128 stands for zero in the data rows.
In the table below, every row is followed by its label. The labels come from one hidden rule.
[148 171 177 152 151  76 120 194 103 177 144  92 184 208 119 134 110  85
 132 140 139 115 118 126 179 116 103 138 221   0 117  99 128 133 129 142
  87 178 128  73  98 129 152  91 116 174  94 184] j498
[130  80 159 119 144 147 149 194 121  88 178 222  78 244 102 161 172 143
 149 156 126  97 184 221 155  49 129 161 145  34  76  78 168 149 166 106
 159 179  74  73 131 137 104  75  81 120  81 124] j541
[114 134 114 148 126 112  89  65 102 135 117 126 192  45 131 113 156 127
 115 117 115 164 107 175 117 144 140  93  27 221 208 181  70  88 101 128
 147 104 122 217  87 117  89 125 191  93 183 109] j637
[ 93 138  88 106 129 158 102 155  85  87 124 163  94 132 130 126 165 110
 122 152 105 138 145 176 108 116 112 112 115 207 148 124 128 137 108 107
 169 113 101 130 127 108   7 122 150 107 133 230] j637
[141 140 108 107  80 140 157 117 123 111 142 135 126   2 111 130 109 153
 104 145  89 134 128 136 131 127 142 101  85 147 113 107 141 146 122 102
 111 130 111 146  34 118 127 116 122  41 131 178] j541
[ 97  64  81  72  90 139  39 101 136 109  98 101 190   0 146 120  62 142
  94 103 106 139 128 164  88 138 159 108   4 216 136 215 119 189  85  83
 164 100 162 150  56  80 179 135 184 134 111 212] j516
[140 123 147 168  96 161 154 139 142 145 103 112 101  61 117 115  62 145
 120 124 131 131 137  84 134 153 147 123 109 114 152 169 168 132 107 161
 138 113 132 171  33 113 221 131 146 111 166 189] j516
[142 161 153 150 118 162 137 157 151 185 123 132  97  86 112 129 128 172
 138 131 156 102 165  65 178 135 137 134 166  24  78  91 138 144 154 150
 143 151 145 140 114 168 235 103  86 106 139  75] j308
[139 162 157 138 122 116 151  95 152 184 122  76 179 218 145 106 127 104
 123 103 175 102 122  63 142 175 136 151 237 210 114 133 158  93 134 146
 165 114 130 127 142 102 143 123 119 152 123  58] j541
[112 149 120 107 156 123 132  88  99 123 131  89 143 171 159 137 220  71
 128 109 111 136 137 171 127 143 104 133 183  47 116 111 128  95 130 135
 118 147 123 111 255 125 122 133 136 139 119 103] j498
[137  86 149  89 110 105 160 143 145 146 122 113 109  34 126 125 116 142
 163 127 156  96 131 130 115  93 121 123  84  51 119 124 181 150 136 131
 144 123 104 104 142 134 166 112 125 111 195 131] j637
[115 145 112 128 164 124  77  33  76 124 106 111 222 255 151 106 179 108
 126 119 156 165 132 173 104  98 126 102 168 138 144 104  28 100 127 116
 117 140 141  94 148 115  70 144 191 205  76 145] j498
[126 179 117 139 149  64  82 118 125  43 138  93 201 255 178 126 190  51
 112 146 179 102 125 151  89  91 119 121 181 118 137  74  31  50 144 103
  95 135 107 120 242  99 144 180 182 137  84 113] j498
[142 123 133  76 159 116 129 122 126 100 113 129 141 124 132 137 104  72
 154 130  86 153 146 107 113 146 131 121 150  91 144 102 127 117  89 107
 128 128 150 152  54 133 145 136 143 138 121 183] j308
[153 183 153 159 146 142 194 200 137 167 183 127  73 231 109 170 122  93
 159 137 178  84 143  78 201 159 119 169 191   0  81  59 175 120 199 155
  93 132 130  54 225 176 184  80  86 115  54  49] j308
[168 165 167 164 151 124 180 105 152 222 126 123 102 144 109 139 113 129
 166 117 163  87 112   0 196 166 144 175 196  20 126 101 191 120 126 185
  49 168 136 118  71 138 237 144  95 161  95  54] j308
[144 154 126 153 154 125 160 151 120 158 153 113 113 211 113 136 169  91
 148 111 157  83 112  61 137 135 112 138 159 179  89  96  90 123 154 153
 129 190 118 118 188 152 186 108  91 135 123  85] j498
[153 140 124 125  83 154  81 186 177 174 129  81  99  51 114 138  81 136
 131 131  83 129 131 111 172 128 128 104 163 139 140 162 143 162 123 152
 138 129 130 125  58 128 117 127  92 161 147 140] j516
[110  64  87 115  90 134 119 158 135 149 104 147  92  72 114 118 104 167
 101 109 116 172 109  72 103 156 139 126  90 208 171 158 122 161  88 124
 197  73 118 154   2 105 145 125 123 132 163 182] j516
[128 121 124 150 132 124 109 136 130 118 121 101 100 171 143 109 196 121
 139 115 159 160 107  94 111 161 108 129 129  78 159 149  98 106 146 124
 135 127 146 111 243 121 133 125 121 169 108  55] j516
[140 101 111 112  84 140 133 118 142 145  90 115 132  25 110 101  61 156
 129 108 114 155 112  75 116 179 142 119 151 199 162 181 162 107  75 158
 166  87 150 181  14 133 195 145 146 122 139 110] j516
[118 107  98 107 124 147 114 138 118  40 123 127 163 217 151 107 163 100
 116 133 138 142 137 178  99  84 116 114 109 107 148 127 112 112 130 104
 182 152 115 117 219 128  95 132 160 104 102 255] j541
[142 155 144 125 134 133 133 149 134 142 135 100 102 112 123 144 137 168
 136 153 163 161 129 110 158 138 124 128  73 122 136 117 163 146 120 110
 199 124 144 146  97 126  81 107 146  96 130 120] j277
[168  95 165 189 109 150 181 213 155 167 130 117  23  62  95 147  87 155
 143 136 179 117 150  36 182 169 139 169 130  74  93 141 170 171 126 154
  98 151  99 118   4 150 230 106  70 124 156   0] j516
[129 120 125 118 153 177 154 189 131 161 162 147 135 167 124 172 190 101
 150 157 161  93 146 151 134 102 114 160 144  77  88 125 196 123 154 106
  95 146 101  81  15 151 168  95  96 136 141  71] j541
[119 111 147 139 129 140 129 143 166 140 148 178 102  61 123 144 155 139
 144 139 123 123 139 151 142 102 113 123 143 161  88 123 144 143 119 121
 156 110 119 132 133 129 132  91 125 100  71 169] j516
[144 172 138 117 118 146 155 184 154 151 122 127  75  45 133 140  70 146
 128 122 141 122 136 100 182 175 140 160 173 134 128 103 181 187 118 144
 118 119 109 159  19 122 157 108  86  64 167  56] j516
[147 169 135 152 146  75 120  26  80 133 122  85 202 255 144 123 239  98
 139 119 155 125 136 116 102  83 101 153 140 114 133 140  67  69 172 124
  69 159 153  69 179 117  52 139 131 183  62  85] j498
[121 163 147 178 122  75 127  29 119 141 120  93 176 162 151 131 140 103
 139 102 154 132 115  78 109 138 128 151 206 146 137 116 165 143 141 167
  33 148 142 100 184 152 146 120 134 178 119  37] j498
[129 122 114 134 115 162 100 110 113  86 112 126 114 125 142  96 140 128
 127 117 118 150 127 133 126 114 119 126 108 186 135 124 125 115 120 119
 160 152 149 147 117 125  89 128 121  91 135 126] j277
[126 121 115 105  98 145 122 137 121  89 117 155 133 160 123 119  57 154
 107 117  78 131 130 165 121 123 136 124  56 195 133 136 146 149 121  98
 154  88 127 158   6 131 113 125 127 131 139 156] j637
[124 117 111 122 141 136 148 122 143 116 131 138 107 133 133 131 135 110
 130 140 110 129 151 137 123 104 113 129  77 102 132  71 145 128 125 118
 153 153 117 105 151 119 118 122 122 110 111 161] j498
[ 96 141 149 131 162 103 104  62 128 131 141 130 102 183 134 134 169  93
 114 140 138 106 136 198 120  93 126 132 178  51 133 126  85 105 143 114
 108 122 124 114 255 146 125 119 147 124 109 119] j516
[112 138 139 127 114 131  77 116 117  73 101 121 173 147 135 138 177 107
 119 134 117 138 111 228  75 110 118 121 149 224 125 165 128 123 134 104
  98 128 138 136 255 115  69 174 145 148 109  76] j637
[138 113 125 122 138 174 118 124 132 182 114  87 160 114 123 133 130 135
 144 114 165 138 115  82 131 159 133 135 102 106 140 154 193 107 138 154
 103 105 157 161   0 120 147 144 131 156 193  50] j277
[102 108 141 141 124  76  97  89  90 113 112  71 194 112 121 110 221 146
  86 109 132 162 106 153 114 146 146 113 148 255 169  94 115  73 131 154
  56  94 141 144 161 114 159 194 165 139 106 232] j498
[118 182 140 176 176  76 130  68 102 129 145  82 203 255 162 121 239  89
 146 127 129 141 135 137  80 150 113 164 159  86 133 118  56  85 176 134
  37 142 138  85 255 142  99 150 117 187  66 112] j498
[ 97  92  86  97  98 128  90 113 128  70 104 135 168  42 146  87 130 111
  91 112  57 155 112 216  82  84 143  78  48 239 158 169 120  85  99 116
 191  87 137 175 143 110  45 159 175 152 157 199] j637
[ 86 113 122 140 175  95 117 125 119  58 153 158 187 255 158 144 255  72
 130 151 112 123 152 174  96  54  79 118 125  65 107  91  53 108 139  71
  98 148 101  83 255 138  36 105 129 182  65 206] j541
[123 114 176 133 132 105 131 108 119 155 100  80 145 122 139 127 102 178
 112 121 114 128 114  43 146 119 134 152 156 203 150 123  98  96 113 156
 140 106 173 150 144 105 151 187 148 116 137  90] j308
[120 193 119 140 123 127 130 112  93  78 142 131 117 178 161 115 207  95
 118 141 114 143 102 133  92 112 148 108 178 156 145 106 141 118 130 142
  94  84 137  90 102 119 172  97 130 134  64 126] j308
[161 141 160 135 150 152 182 197 149 158 134 131 128 173 123 149  97 124
 137 105 180  88 139  79 162 181 126 151 218  16 126 163 162 158 143 165
  53 136 137  86 118 165 140 107 108 118 122  27] j516
[153  81 148 114 100 142 140 211 133 180 145 157  45  44 115 126  78 161
 144 141 130 122 149  97 124 130 140 148 143  66 120 171 165 185 133 143
 158 101 134 133  11 127 180 118 102  84 175  99] j516
[166 192 192 176 121 160 202 195 179 216 126 131  72   0 110 143  69 183
 142 108 149 101 135  11 156 166 118 172 236  68 117 157 172 147 130 190
  45 131 128  90  71 150 250 139  94 159 191   1] j516
[160 136 128 133 112 168 168 194 164 167 145 148  79   0 109 128  30 213
 140 113 136 117 134  60 165 165 141 145 102  97 118 121 194 194  97 174
  84 101 130 157   0 125 211 121 106 144 186  39] j277
[144 137 160 142 134 130 120  19 111 173 118 104 123  56 125 100  89 142
 111 100 137 137 118  91  65 166 120 158 169 134 168 121 143 100 106 144
  97 135 113 146 168 135 100 116 134 176 177 140] j541
[135 130  83 139 107 107 108 142 181 203 145  84  99  23 135 110  69 125
 118 117 138 157 113 151 137 156 160 112 157 138 142 151 163  88 115 140
  51  89 162 159 121 130 111 170 133 141 164 132] j277
[136 117 108  96 121  92 105 184 121  83 138 121 133  20 152 117 175 119
 147 135 103  88 125 164 118 106 130 103  41 134 147  88  72 147 150  81
 136 108  97 162 127 122 128 112 121 141 111 123] j541
[148 107 157 121 101 183 188 200 161 154 155 149  38   0  84 146  11 168
 145 167 128  95 149  39 145 157 139 159 149  51  71 152 188 198 112 137
 104 105 127 154   0 138 205  67  55  66 194  72] j516
[142 195 140 151 149  85  91  30 118 141  99  89 197 177 136  84 214 103
 120  97 138 171  86 164  93 169 106 128 117 159 182 145  80  68 146 156
 106 118 191 122 164 104 146 228 168 226 108  89] j308
[104  94  70  80 110 128  74 109  95  73 124 166 162 120 119 106 208 100
 112 146  65 161 112 187  76 106 134  86  53 241 131 131  94 122  98  60
 174  90  87 149  92  99  63 159 206 152 115 255] j541
[166 219 177 221 158 108 201 148 147 212 149 119  96 179 126 163  66 133
 179  94 217  90 114   0 221 182 127 207 255  39 106  87 168 145 175 229
  61 181 163  94 142 170 253 142  70 203 133   0] j308
[153 170 133 139 165 116 153 145 113 137 145 135  98 140 140 164 100 101
 141 126 161 122 132 140 162 125 123 150 174  84 109 113 138 133 152 132
 146 153 110 111 169 131 137 106  90 127  83  56] j637
[143 154 143 128 117  89  65  64  75 163  78  79 152  98 131 100 146 145
 108  89 120 181  91  70  39 148 150 118 161 252 210 134  93  90  89 157
  43 116 158 208 112 117 107 192 148 118 173 158] j308
[133  99  99  83 105 140 149 130 151 127 126 142  82 152 125 120  73 172
 120 159  79 137 152 145 148 122 146 100  62 255 123 164 140 169 118  93
 160 106  95 156  48 134 141 101 154  69 161 112] j637
[104  84 137 116 140 142 121 234 129  68 159 213 108 255 140 157 231  76
 142 173 103  97 162 150 136  58  87 146 111  63  65  67 106 149 164  86
 160 149  82  94 175 151  58  58  95 126  96 149] j541
[ 99 150 155 123 155 106 109 111 103 105 128 102 234 239 143 138 198 106
 128 113 159 147 113 144 145  75 113 138 113 191 171 108  63  99 126 144
  54 145 163 126 240 128 133 132 184 145 132 170] j498
Here are more rows. What is the label of each one?
[145 152 144 122 148 143 120 132 151 122 148 158 102 152 113 126 189 115
 143 151 109 110 122 167 165  84 110 120 148 105  65 127 171 146 138 121
 118 123  97 111  97 130 171 101 128 103  79 107]: j637
[102 145 122 154 157 130 133 111  99 152 116 102 217 166 135 132 161 100
 135 140 186 143 113 142 125  98 103 149 105 165 134  92 130  83 146  97
  98 129 151 103 120 134 121 160 112 165 113 112]: j498
[118 112 127 137 165  84 128  50  84 118 146  99 248 227 158 113 155  88
 113 113 141 166 109 174 104 143 106  91 186 120 137  89  96 101 136 150
  48 154 168  86 200 116 122 173 160 187 103  96]: j498
[135 124 103 124 121 146  80 132 148 121  95 126 172 111 131 131  96 113
 118 132  73 150 108 214 128 110 137 102 169 207 149 158  90 112 115 123
 125 140 119 119   0 113  81  82 116 138 150 255]: j637
[116 210 114 170 175  69  99  25  64 108 110  73 200 212 163 105 230  75
 112 111 141 169 107 187  90  94  91 120 142 151 174 119  52  55 116  81
 112 155 148 102 255 110  51 206 177 198  96 161]: j498
[125 206 143 101 149 117 141  95 129 116 147 118 142 238 135 117 167 122
 147 127 170 153 117 175 158 127 124 132 155  61  91 108  60  91 138 141
  95 127  99  52 191 126 124 133 103 137 126 134]: j541
[ 94  97  80  95 114  96  82  97  81  70 129 135 182  84 141  89 195 116
 119 136  76 168 135 156  77  86 127  94  37 194 152 127  72 152 119  92
 172  96 105 150 116 114   0 136 164  85 111 255]: j541
[105  99 135  99 116  99 122 133 109 119 140 115 115 121 138 110 168 121
 127 125 106 139 142 180 105 133 136 138 136 108 143 163 139 140 123 176
 114 104 147 171  78 129 126 145 140 136 152  77]: j516
[143  93 155 145 112 171 158 202 205 164 161 172  23  24  86 138 109 147
 152 145 106  78 163  72 204 133 137 149 113  53  82 122 224 172 157 143
 158 146 101 144 109 158 234  84  61  39 115 121]: j516
[134 179 163 181 178  93 159 185 130 132 164 130 121 169 143 161 119  96
 146 128 181 131 137 122 159 100 110 157 183  36  87  85 122 119 173 114
  91 173 139  87 255 148 167 127  93 139  80 170]: j308
[126 144 133 136 182  92 142  85  94  97 120  97 212 255 144 138 225  47
 116 134 139 133 119 140 115  90 110 142 168  81 119 110  34  66 156 128
 115 131 141  64 255 133  13 154 148 181  51 162]: j498
[161 147 141 151 113 167 161 164 156 158 132 128  96 113  97 148  64 162
 137 111 138  87 127  35 173 174 158 149 134  39 141 161 192 179 136 150
  93 131 117 149   5 150 155 117 120 126 161  80]: j516
[132 116 157 151 114  63 140 116  99 161 131  93 147 140 127 100 113  75
 128 101 155 149 102 118 125 125 133 164 225  48 174 132 129 116 125 149
  56 145 181 114 198 122 172 153 146 157 145   0]: j308
[102 128 101 106 143 138  85  88  95  63 109  95 215 129 152 135 190  81
 130 140 136 151 100 176 100  77 121 126 132 177 141  93 120  76 137  88
 123 102 135 117 146 138  59 147 166 144 123 188]: j498
[125 165 131 113 149 104 113 102 136 124 140 132 160 249 127 117 146  95
 120 155 182 125 132  73 142 101 111 127 149 128 112 113 106 116 142 126
  74 131 159 153 202 129 104 107  99 161 118 156]: j308
[122 142 118 101 163  94 130 134 111 115 157 108 171 255 143 119 206  97
 123 161 110 132 157 162 165 130 107 130 129 213 145 102  85 112 136 123
  78 155 136  87 255 153  86 157 156 196 102 111]: j498
[141 110 141 116 131 170 139 157 126 109 139 152 100 197 118 150 136 118
 122 133 116  96 149 126 139 101 134 132 111  85 119 124 127 145 133  98
 109 119 104  87 154 141  63  95 140 106 110 140]: j637
[124 119 127  95 124 140 132 163 158 144 115 144  67  66 119 120  85 151
 119 132 124 146 143 134 121 148 138 138  75 144 181 169 126 169 125 128
 134  63 124 137  62 100 146 119 102  91 120 179]: j516
[124 123  92 137 140 146 148 189 120 118 147 136  74 148 113 153 116 148
 142 133  88  98 136 123 124 112 128 176 149  69 105 125 104 133 143 145
 125 148 100 128 142 127 140 105 129 112 125 159]: j637
[119 144 126 148 155  88 129 142  80 115 159 134 161 255 159 119 187 110
 142 117 156 140 124 173 119  88 100 135 136 115 110  98  55  90 141 129
  95 160 102 128 227 125  59 147 172 194  82 205]: j541
[131 156 144 134  83 155 131 105 140 170  83 106  74   5 129 107  55 181
 112 105  91 155  89  59 109 163 145 106 139 200 142 182 180 157 101 135
 138  72 130 164  99 128 199 166 153 137 196 129]: j516
[130 151 128 102 121 102 106 101 108 137  91 123 176 115 132  99 188 132
 120 109 100 148  93 158  83 146 113 135 119 163 160 127 108  91 112 131
 130 126 192 149 104 109 100 159 153 144  78 122]: j308
[140 234 139 173 167  97 146  70  98 162 134 101 112 192 140 140 191  91
 150 106 157 137 116  73 166 148 122 165 221  72 128  84 123 103 166 148
  71 165 161  95 178 117 137 159 120 186 119  40]: j308
[149 119 154 146 129 127 156 180 162 135 138 145 145 166 116 137 108 138
 160 131 130 137 134 106 132 126 132 126 212  50  97  90 202 137 170 160
 127 160 147 120 173 141 172 114  85  95 129  44]: j308
[135  83 102 136  77 166 122 148 119 126 104 129  32   0 116 134  17 199
 124 118  81 141 127 117  96 157 197  77  34 255 105 165 178 162  80 148
 220  61 153 224   0 120  93 137 144  59 185  89]: j516
Which column or columns does the hidden rule look at? Columns are counted from 0, in order:
12 31 38
